In the rows, 128 means zero.
The rows of D fall into several groups, which share some directions, and each row is roughly a mix of its group's hidden directions, except one row that fits no group.
D, 144 rows:
[[ 87 124 142 150 104 143 152 110 120  94]
 [107 138 122 134  85 164 159 149 140 126]
 [120 159 150  95 154 138 141 104 152 152]
 [135 116 127 163 105  82 140 136 154 146]
 [144  88 107 106 102 132 135 113 151  95]
 [151 132 152 122 153 154 112 135 128 179]
 [158 149 137 182 128 127 107 152 130 134]
 [127 174 126 154 126 171 150 140 129 130]
 [130 105 143 130 141 126  97 110 147  76]
 [134 115 134 149 132  78 147 138  92 110]
 [131 140 146 147 150  80 131 104 119 160]
 [140 103 117 113 103 176 134 149 127 100]
 [126  78 133  91 110 124 137 113 111 107]
 [133 119 155  98 102  84 113 146 140 115]
 [107 159 128 144 136 143 166 151  91 121]
 [107 167 113 161 136  91 139 139 111 121]
 [139 145  73 130 139 133 121 137  90 116]
 [123 128 101 105 115 131  93 100  98  97]
 [156 100 104 122 124 100 135 169 140 107]
 [132 122 134  82 148 167 141 110 103 123]
 [138 141 119 164 125 144 156 164  93 121]
 [ 88 126 157 131 136 132 163  89 124 123]
 [129  81 136 110  99 130 138 104 149 100]
 [120 120 101 162 108 126 122 164 101 100]
 [142 154 129 167 143 133  84 146 115 114]
 [144 107 113 118 161  76 120 117 110 136]
 [154 144 105 133 178 101 134 122 114 146]
 [147 100 112 102 120  97 144  89 140 146]
 [ 87 129 157  88 131 127 129 110 107 108]
 [106 144 128 143 152 134  99 174 103 116]
 [133 158 114 142 144 133  82 137  91 119]
 [118 135 128 102 119 136  84  94 119  94]
 [139 121  80 148 153 148 122 142 160 114]
 [ 99 153 111 111 116  90 108 118 147 100]
 [140 125 112 134 154 127 108 145 121  69]
 [152 111  67 132 142 133 130 130 148 136]
 [105 134 159 118 109 141 110  76 122 133]
 [123 111 118  75 135 156 156 109 122 132]
 [150 120 126 121 178 104  96 107 125 138]
 [105  70 112 108 111 110 133 118 123 129]
 [161 104  79 129 116 132 156 133 144 120]
 [110 168 143 132 150  98 136  97 146 146]
 [124 148 138 117 163 165 111 128  94 103]
 [ 96 124 136 161 104 126 152 102 131  93]
 [141 154 133 180 108 117 112 154 134 141]
 [109 156 129 136 149 171 124  86 125 130]
 [129 148 177 146 105 104 116 132 101 142]
 [142 134 118 162 177 120 142 111  99 131]
 [ 85 117 131 175 109 124 123 125 111 107]
 [154  99 116 119 106 165 140 157 111 106]
 [122 125 111 173 129 178 130 123 109 127]
 [155 144 111 129 181 105 114 119 118 145]
 [107  72 103 116 113 113 126 111 113 132]
 [124 120 131 144  90  94 158 135 154 155]
 [117 118 111 164 119 184 132 117 117 129]
 [166 116 101 112 135 145 101 166 132 141]
 [126  94  94  90 134 139 146 110 155 125]
 [117  83 127 165 105 134  95 132 119 119]
 [116 152 177 142 117 128 120 102 131 161]
 [134  97 100 110 128 164 156 133 143  99]
 [115 142 104 162 136  88 129 151  96 125]
 [131  99 145 110  84 127 128  88 140 114]
 [126 111  69 139 136 118 142 134 160 129]
 [ 79 113 121  96 142 126 149 116 140 101]
 [150 106 147 172 106 112 133  96 142 125]
 [151  86 154 141 121 129  97 111 130 157]
 [113 146 150  79 120 160 151 120 130 115]
 [161 137 102 145 150 176 124 144 136 126]
 [122 117 167 169 161 112 109 123 129 113]
 [120 136 126 150 161 113 107 168  94 115]
 [132 157 152 125 152 168 122 133  88 118]
 [137 124 134 148 138  77 133 146  90 112]
 [159 118 146 112 110  95 110  84 136 128]
 [132 139 132 107 105 143 135 101  80 157]
 [114 111  92  84 118 128 129 150 102 110]
 [143 130 142  80 130 171 149 123 143 129]
 [105 132 161  88 128 146 158 114 103 128]
 [161 162 123 129 176 119 118 115 131 146]
 [120 108 165 135 152 106 118 165 138 100]
 [170 149 134 134 132 103 153  87 129 136]
 [154  97  89 135 131 110 148 160 129 111]
 [135 101 141 120 134 120 100 127 149  74]
 [124 159 173 132 108 128 129 133  88 144]
 [139 116  64 121 133 139 135 128 109 108]
 [105 146 123 146 152 139 121 182 108 119]
 [136 132  90 118  98 145 137  85 112 145]
 [116 123 124 170 138 127 131 166  91 108]
 [ 95 144 152 154 157 161 140 114 113 112]
 [114 163 141 155 172 133 123 150 114 148]
 [108 133 126 159 149 133 116 173  95 112]
 [114 160 182 137 119 123 118 118 124 156]
 [105 115 155  99  93 117 107 154 143 110]
 [160 140 148 125 116  92 158  92 135 127]
 [105 161 138 145 108 119 159 105 139  95]
 [133 109 103 159 120  82 121 134 160 131]
 [141 120 130 112  94 138 108  79 145 105]
 [117  97 119 174 121 149 123 153  99 123]
 [110  72 125 108  93 127 128 122 141 126]
 [123 141 153 169 126  88  97 137 119 119]
 [158 139 142 114 123  98 159  87 144 134]
 [122 163  92 104 141 103 117 162 119 122]
 [121 111 147 152  86 116 121 152 103  98]
 [112 111 110 128  97 105 141 118 127  76]
 [148 141 116 164 174 122 144 114 101 133]
 [111 143 188 117 124 130 118 121 101 116]
 [ 94 149 145 134 144 156 169 128 104 131]
 [143 108 115 108  74 107 121 105 114 126]
 [148  91 107 150 114 102 165 121 111 130]
 [154  92 104 112 112 119 130 137 151  89]
 [129 130 116 145 155 129 165 170 136 159]
 [106 155 121 115 113 151 128  92 107 165]
 [137 108  95 118 127 106 108 145  97  89]
 [139 164 157 129 119 170 115 137  99 135]
 [130 144  80 116 110 136 136 123  83 138]
 [113 139 157  90 110 149 157 116 102 143]
 [123  97 121 105 123 126 182 117 153 139]
 [159 119  78 124 120 130 156 150 145 138]
 [154 135 113  99 116 146  99 112 165 154]
 [105 138 157 126 111 133 149 115 127 182]
 [138 134 152  92 158 150 134 110 144 164]
 [120  95 158 167 156 120 121 109 135 107]
 [117 140 123 164 113 133 134 173  94 111]
 [111 105 120 114  98  88 157 117 147 148]
 [167  85 109 115 120 146 113 154 121 130]
 [105 135 122  89 164 118 104 117 147 155]
 [126 122  75 107 111 135 126 108  93 125]
 [108 173 132 137 158 108 128 142 105 157]
 [112 116 166 125 112  84 100 113 130 115]
 [151  99 120 141 139 101 143 174 141 110]
 [ 87 110 138 169 108 112 116 117 109 112]
 [ 95 106 112 113 112 153 105 170 138 129]
 [133 116 109 159 131 157 116 174 101 133]
 [158 112  77 130 123 112 147 158 126 131]
 [139 151 161 128 128  91  99 121 117 163]
 [143 146 132 122 166 160 119 128  83 117]
 [127 116  67 141 140 124 142 138 156 128]
 [142 109 120 137  95 140 168  87 139 134]
 [127 145 122 171 159 167 143 116 111 128]
 [105 129 139  86 134 152 170 117 107 132]
 [119 134 100 106 162 160 102 123 111 101]
 [141 100 116 140 152 124 160 167 158 128]
 [138 127 136 120  62 116 119 146 133 119]
 [151 122 149 153 141 109  99 112 137 172]
 [136 117 136 117 129 119  87 121 136  73]]

In each list below, two rows fit none of the groups, and each other row fits one group, some only roughly. Which are they? Name them in the order they come.
    Q_451: [134 148 129 130 108 151 154 100 160 165]
    Q_888: [132  89 145  94 120 145 107 101 156 123]
    Q_300: [112  91 114 107 118 105 144 117 174 130]
    Q_872: [144 142  80 141 160 157 141 145 132 127]
    Q_294: [116 139 169 131 146 116  91 131 118  91]
    Q_628: [141 127 147 122 111  86 149  93 157 140]
    Q_795: [111 118 151  89 134 167 125 114 146 100]
    Q_594: [128 105 156 157 131 126 104 155 152  93]
    Q_127: [113 121 176 139  95 100 146 128 148 135]
    Q_497: [129  87 131 126 137 107 110 136 118  77]
 : Q_628 Q_594
    Q_262: [142 127 111 135 136  94 137 145  98  80]
    Q_853: [106 170 126 151 160 115 152 138 108 143]
    Q_975: [118 154 182 138 117 105 123 141 125 154]
    Q_611: [105 163 137 160 116  94 148 116 115 107]
    Q_475: [106 158 168 134 132 132  88 110 109 120]
    Q_209: [ 92 128 155 131 144 170 157 120 115 140]
    Q_906: [120 159 114 118 150 129 130 187 132 129]
    Q_844: [131 106 134 105  84 106 130 131 151  93]
    Q_314: [178 155 125 147 135 123 123  88 127 133]
    Q_87: [119 170 119 165 151 122 164 128 116 132]
 : Q_262 Q_844
    Q_647: [125 162 141 153 151 144 117 123 159 166]
    Q_162: [ 89 137 163 159 142 115 101 119 116 114]
    Q_71: [123  91 140  90 154 104 125 103 148 135]
    Q_47: [150 149 132 137 158  86 136 117 115 163]
    Q_552: [161 151 117 150 163 144 107  95 124 137]
    Q_460: [106 106 153 131  99 100 149 122 167 135]
    Q_435: [154 119 126 144 147 137 155 170 131 164]
    Q_697: [124 131 154 119 110 155 128  80 162 134]
    Q_390: [ 97 139 178 144 159 123 111 134 119 135]
    Q_734: [146 159 117 165 154 161 130 107 114 137]
    Q_689: [148  98 111 124  87 112 162 128 129 153]
 : Q_162 Q_435
    Q_373: [121 142 184 115 161 135 124 116 123 150]
    Q_55: [121 110 131  92 170 106 135 100 151 134]
    Q_818: [132 137  88 102 100 143 153 116 116 159]
    Q_575: [109 169 126 165 146 121 167 126 123 126]
    Q_42: [130 115 147 138 135  84 105 164 107 106]
    Q_796: [122 119 114 130 158 118 106 166 107  88]
    Q_527: [119 134  99 132 157 119 124 171  89 122]
    Q_871: [141 140 127 161 152  79 138 135 110 106]
    Q_346: [138 150  91 135 153 126 147 175 122 135]
    Q_729: [158 102 131 121 103 129  82 120 157 131]
    Q_801: [ 96 124 120  91 150 154 117 110 120  93]
    Q_347: [ 93 144 128 144 136 136 179 120 113 104]
    Q_587: [102 119 169 155 162 117 107 130 112 115]
 : Q_373 Q_871
    Q_184: [131 134 136 178 122 136 131 148  93  98]
    Q_831: [135 140 132 129 105 150 151  97 156 170]
    Q_589: [137 109 142 116 160 107 107 161  95 106]
    Q_941: [107 148 135 144 122 168 159 148  97 114]
    Q_101: [154 134  93  99  92 137 152 140 146 138]
    Q_415: [135 147  90 106 136 121 114 176 109 127]
    Q_439: [110 128 165 121 154 162 150 102 134 152]
    Q_94: [152 119  94 155 141 142 100 142 162 110]
    Q_659: [104 142 117 140 118 133 166 122 139 178]
    Q_20: [ 96 111 171 107 124 127 151 113 153 112]
 : Q_589 Q_659
    Q_718: [123 163  95 107 115 147 143 128  98 158]
    Q_150: [104 134 181 151 162 124 121 139 133 130]
    Q_129: [142 145 185 141  99 114 121 130 119 143]
    Q_301: [117 126 106 163 126 183 116 142 118 127]
    Q_155: [ 98 144 138 165 139  86 139 112 109 129]
    Q_112: [ 83 124 149 144 112 164 147 126 106 116]
    Q_605: [143 101 120 151 128  80 142 134  93 128]
    Q_863: [118 121 175 161 123 124 122 151 163 128]
    Q_549: [107 153 136 107 121  80 139  99 131 108]
    Q_483: [133  81 143 127 130 127 123 120 150  80]
    Q_470: [172 121  99  90 126 141 153 133 136 141]
 : Q_863 Q_470
    Q_468: [174 140 130 142 105 133 114  85 137 140]
    Q_498: [107 137 165 101 105 115 155 117  96 140]
    Q_214: [118  85  96 141  95 113 143 116 150 134]
    Q_410: [130  96 139  86 118 162 150 133 105 117]
    Q_243: [172 106 121 171 125 105 113 132 129 145]
    Q_618: [150 105  93 128 117 139 169 136 158 140]
    Q_917: [107 155 109 163 124  82 114 133 132 116]
    Q_545: [151  96 125 122  91 103 154 133 146 154]
    Q_715: [138 108 144  97 110 126 175 106 125 151]
    Q_599: [141 130 170 163 120 101  93 130 135 119]
    Q_240: [131 139 126 173 108 105 138 121 146 170]
    Q_629: [137 129 107 146 136 130 175 152 143 166]
    Q_241: [174 129 120 115 142  85 121 117 143 150]
 : Q_214 Q_240
    Q_406: [125 127 111 140 186 107 120 147 105 134]
    Q_894: [137  99 145 163 145 157 116 165 114 134]
    Q_699: [117 131  91 100 133 164 166 125 121 142]
    Q_122: [156 180 146 136 152 114 120 151 132 124]
    Q_258: [156 122 137 174 127  97 110 112 140 153]
    Q_420: [120 142 171 173 121 135 140 104 119 143]
    Q_139: [158 146  84 154 128 127 116 145 110 155]
    Q_717: [131 107 124 159 138 122 111 162 152  87]
    Q_105: [129 103 130 167 131 165 113 157 106 144]
    Q_598: [104 122  78 104 159 137 129 124 121 107]
    Q_16: [138  96 161 135 118  91 138 165 129 120]
    Q_502: [130 150 113 111  99 155 147 101 142 166]
    Q_866: [137 132 117 148  89 118 157 141 150 167]
    Q_18: [117  93 108 127  73 136 121 111 120 127]
    Q_266: [127 101 120 154 118  78 137 126 163 132]
 : Q_894 Q_717
    Q_773: [118  89 126 104 101 116 140 108 115  90]
    Q_670: [138 112 127 162 115  91 129 169 137 149]
    Q_607: [132 157 163 118 131 157 137 129  83 138]
    Q_334: [118 154 171 152 121 117 139 127 112 167]
    Q_827: [102 112 181 113 123 126 144 117 150 107]
    Q_493: [124 130 124  85 100 135 126 113 174 144]
    Q_83: [127 158 121 149 104 124 162 171 113 122]
    Q_371: [132 104  96 123 101 106 153 151 105 155]
    Q_170: [145 147  81 145 131 130 110 136  94 151]
    Q_30: [130 128 100 173 146 126  83 133 120 132]
    Q_667: [110 118 160  91 115 114 167 113 113 139]
    Q_642: [158 111 134 132 100 128  76 127 151 135]
    Q_446: [113 136 101 134 153 124 134 173  91 142]
    Q_208: [169 131  90 156 141 148 105 138 141 130]
    Q_570: [140 127  99 135 132 135 169 165 151 153]
 : Q_670 Q_30
    Q_384: [151  98 102 133 103  93 147 149 114 145]
    Q_579: [102 115 173  95 115 132 158 114 137 123]
    Q_584: [107 175 116 148 143 128 169 137 120 120]
    Q_918: [122 109 162 133 102 115 108  79 123 123]
    Q_577: [143 106  90 102 116 140 120 115 126  84]
    Q_332: [112 131  69 127 161 126 121 130 128 107]
    Q_457: [166 130  83 142 157 147 108 131 121 129]
    Q_272: [142 123 130  88  88 138 130 108 163 138]
    Q_886: [151  95 117 103  99 144 135 167 141 132]
    Q_212: [121 148 159 155 127 113 150 131 109 174]
    Q_104: [154 119 114  85 165 121 112 101 129 119]
    Q_798: [141  94 111 153 122 157  93 159 134 135]
 : Q_886 Q_104
    Q_711: [137 114  85 104 141 159 157 123 153 133]
    Q_25: [140 140 166 140 161 109 154 151 146 151]
    Q_487: [119 146 171 141 117  90 102 125 102 131]
    Q_156: [134 150 133 133 132 156 187 138 120 112]
    Q_60: [151 103  85 113 110 116 119 121 114  93]
    Q_859: [140  93 115 145 139 160  96 156 124 150]
    Q_862: [112 152 117 176 125  90 119 119 147 126]
    Q_63: [114 172 120 154 154 126 166 141 121 124]
    Q_725: [140 163 142 176 136 108 121 117 141 153]
    Q_535: [141 130  77 103 104 118 157 112 120 131]
    Q_887: [110 124 155 137 125  83 148 147 106  98]
    Q_425: [129 152 128 181 127  92 122 110 143 131]
    Q_188: [151 124  95 134 117 147 108 178 115 121]
    Q_621: [154 141  93 129 140 156 104  99 133 159]
 : Q_25 Q_535
    Q_109: [135 149 128 151 129  78 118 134 164 147]
    Q_289: [ 91 136 130 116 156 149 107 127 137  83]
    Q_335: [126 129 132  92  89 134 100  88 134 122]
    Q_675: [141 150 142 113 138 186 142 132 103 132]
    Q_878: [156  77 130 115 102 131 100 120 141 122]
    Q_942: [101 142 158 149 149 115  97 132 121  90]
    Q_620: [145 133 162 162 166 115 135 105 144 142]
    Q_378: [181 137 115 118 138  87 130 137 125 144]
    Q_634: [125  96 131 154 100 134 144 101 142  89]
    Q_610: [131 150 134  88 117  95 135  99 148 103]
    Q_730: [136 121 127 139 108 175 153 153 101 106]
 : Q_109 Q_620
    Q_225: [139 107  89  93 151 153 143 132 134 151]
    Q_700: [141 134 108 167 145 102 119 158 101 148]
    Q_581: [114 149 136 146 140 121 135 186 110 111]
    Q_746: [140 150 124  96 143 171 134 125  89 135]
    Q_469: [130 151 140 106 143 162 136 127  77 134]
    Q_249: [138 131 126 104 124 180 130 103 116  95]
    Q_142: [122 124 121 133 109 171 163 148 112  95]
    Q_984: [103 166 134 159 153 127 154 137 108 149]
    Q_431: [151 132 152 175 116 109 100 143 149 125]
    Q_880: [143 136 140 147  68 118 151 137 120 117]
    Q_933: [128 128  94 147 170 129 109 139 110  92]
    Q_983: [122 128 120 172 167 132 137 143  91 117]
 : Q_225 Q_249
